(in the rows, 128 means zero)
Families of rows that turns and mirrors carry onto each other, the same ones carrying the whole set onto itself: the rest of each named row's family, in list order:
4 families of 5 rows:
j703: [112 141 127 129 114  79 133 127 122 122 110 150 131 154 125 128 142]
j624: [132 146 110 121 157 146  86 133 137 150 151 142 141 111 154 153 144]
j750: [125 145 122 110 129 126  90 145 130 151 134 158 144 112 152 156 144]
j479: [127 151  96 151 181 121 121  99 136 119 150 114 126 152 129 122 145]
j477: [135 152  98 134 173 122 128 131 137 117 179 113 120 140 127 120 151]
j414: [134 130 118 129 151 148  94 133 137 149 144 153 138 107 158 162 139]
j296: [148 126 144 157 125 139 122  86 127 132 150  91 124 125 133 121 121]
j428: [136 155 143 131 104 111 112 101 119 134 144  89 131 135 125 108 132]
j269: [133 108 115 171 171 133 139  98 139 117 135 136 119 142 135 141 133]
j370: [144 118 157 153 103 128 128  96 124 132 135 104 125 124 133 126 119]
j674: [126 158 112 110 142 131  84 140 132 151 146 147 144 115 151 149 148]
j957: [129 127 125 122 133 136  97 141 133 150 135 163 140 108 156 164 139]
j329: [143 149 135 143 126 128 111  90 125 132 154  81 128 132 128 110 130]
j200: [114 171 104 126 146  88 117 117 127 121 134 123 134 160 121 113 153]
j836: [137 137 156 138  90 111 122 104 119 134 131 104 129 129 128 119 126]
j334: [143 109 113 157 171 138 145 127 140 117 168 133 114 129 135 140 138]
j498: [136  96 134 149 131 116 156 141 133 118 144 157 114 127 134 147 134]
j107: [123 129 132 120 109  85 145 156 123 121 139 155 123 138 126 132 145]
j454: [124 103 133 158 129 106 147 114 131 119 111 159 122 142 134 146 131]
j500: [123 164 109 111 136  88 127 151 127 121 161 127 127 145 120 116 156]

Which other rows belong to the same family as j703? j479, j269, j200, j454
Which other rows belong to the same family as j674? j624, j750, j414, j957
Which other rows belong to the same family as j500? j477, j334, j498, j107

Families of rows that turns and mirrors carry onto each other, the same ones carrying the whole set onto itself: the rest of each named row's family, in list order:
5 families of 8 rows:
j5: [143 120 130  96 123 100 156 125  94 143 148  93]
j641: [141 141 123 126 163 165 118  94 123 112 150  92]
j213: [147 140 143 125 150 152 114  90 111 110 174  88]
j886: [143 104 112 102 121 115 150 133 114 152 128  96]
j920: [134 146 166 140 126 155 122  99 124 107 167 101]
j187: [143 162 153 150 139 149 126 107 123  99 161 105]
j261: [129 149 143 141 137 173 127 109 137 107 139 108]
j793: [147 145 159 123 156 142 120  91 109 107 161  89]
j142: [144 158 129 147 145 166 124 115 134 103 152 102]
j371: [150 161 152 140 153 144 124 102 113  97 161  98]
j492: [132 123 138 114  90 110 156 133 112 143 155 108]
j120: [141 109 135 124  96 108 146 141 115 148 141 106]
j472: [146 156 148 148 133 157 121 109 126 104 170 101]
j234: [138 120 131 126  96 112 155 139 122 158 143  97]
j972: [156 156 145 137 151 146 119 103 114 102 172  90]
j925: [133 144 128 139 139 176 121 102 138 110 152 104]
j375: [144 125 120 107 133 103 161 137 111 139 116 101]
j447: [138 105 127 112  98 115 149 133 116 152 145 100]
j699: [149 108 117 109 128 105 146 140 110 148 120  97]
j565: [143 147 132 141 148 165 117 112 129  93 141 112]
j413: [136 107 115 109 105 121 150 137 124 151 131 103]
j593: [140 123 107  96 132 115 159 134 110 143 121  99]
j785: [154 155 128 136 163 156 121 107 121 104 154  91]
j735: [126 126 115 114 101 126 163 142 126 144 126 113]
j343: [147 119 133 114 111 100 155 132 106 157 150  87]
j353: [141 164 143 148 144 158 127 109 130  97 146 108]
j578: [142 147 134 124 170 159 124 100 122 106 134  93]
j202: [142 146 150 145 129 159 114 108 125  95 161 112]
j949: [148 121 117 109 130 106 156 135 111 157 129  86]
j117: [148 123 141 107 121  90 157 132 100 138 138  98]
j403: [140 111 118 121 108 117 149 145 121 148 119 106]
j114: [145 103 125 103 113 106 147 128 106 151 144  94]
j128: [147 162 140 141 161 150 125 105 121  98 147  99]
j230: [133 127 124 120 110 113 164 144 125 139 115 112]
j317: [151 145 136 130 163 153 113 104 113  95 149 100]
j362: [151 108 134 110 115  97 145 135 101 149 141  94]
j199: [137 127 144 122  97 102 161 138 114 137 141 109]
j903: [139 124 112 120 115 121 159 143 125 155 123  97]
j539: [137 141 147 139 126 162 117  95 128 111 175 101]
j815: [153 143 154 135 145 145 111 101 111  96 169 101]

Which other rows belong to the same family as j565? j234, j343, j202, j949, j317, j903, j815
Which other rows belong to the same family as j187? j886, j371, j447, j413, j353, j114, j128
Which other rows belong to the same family as j920? j5, j261, j793, j492, j593, j735, j578
Which other rows belong to the same family as j362? j142, j120, j472, j972, j699, j785, j403

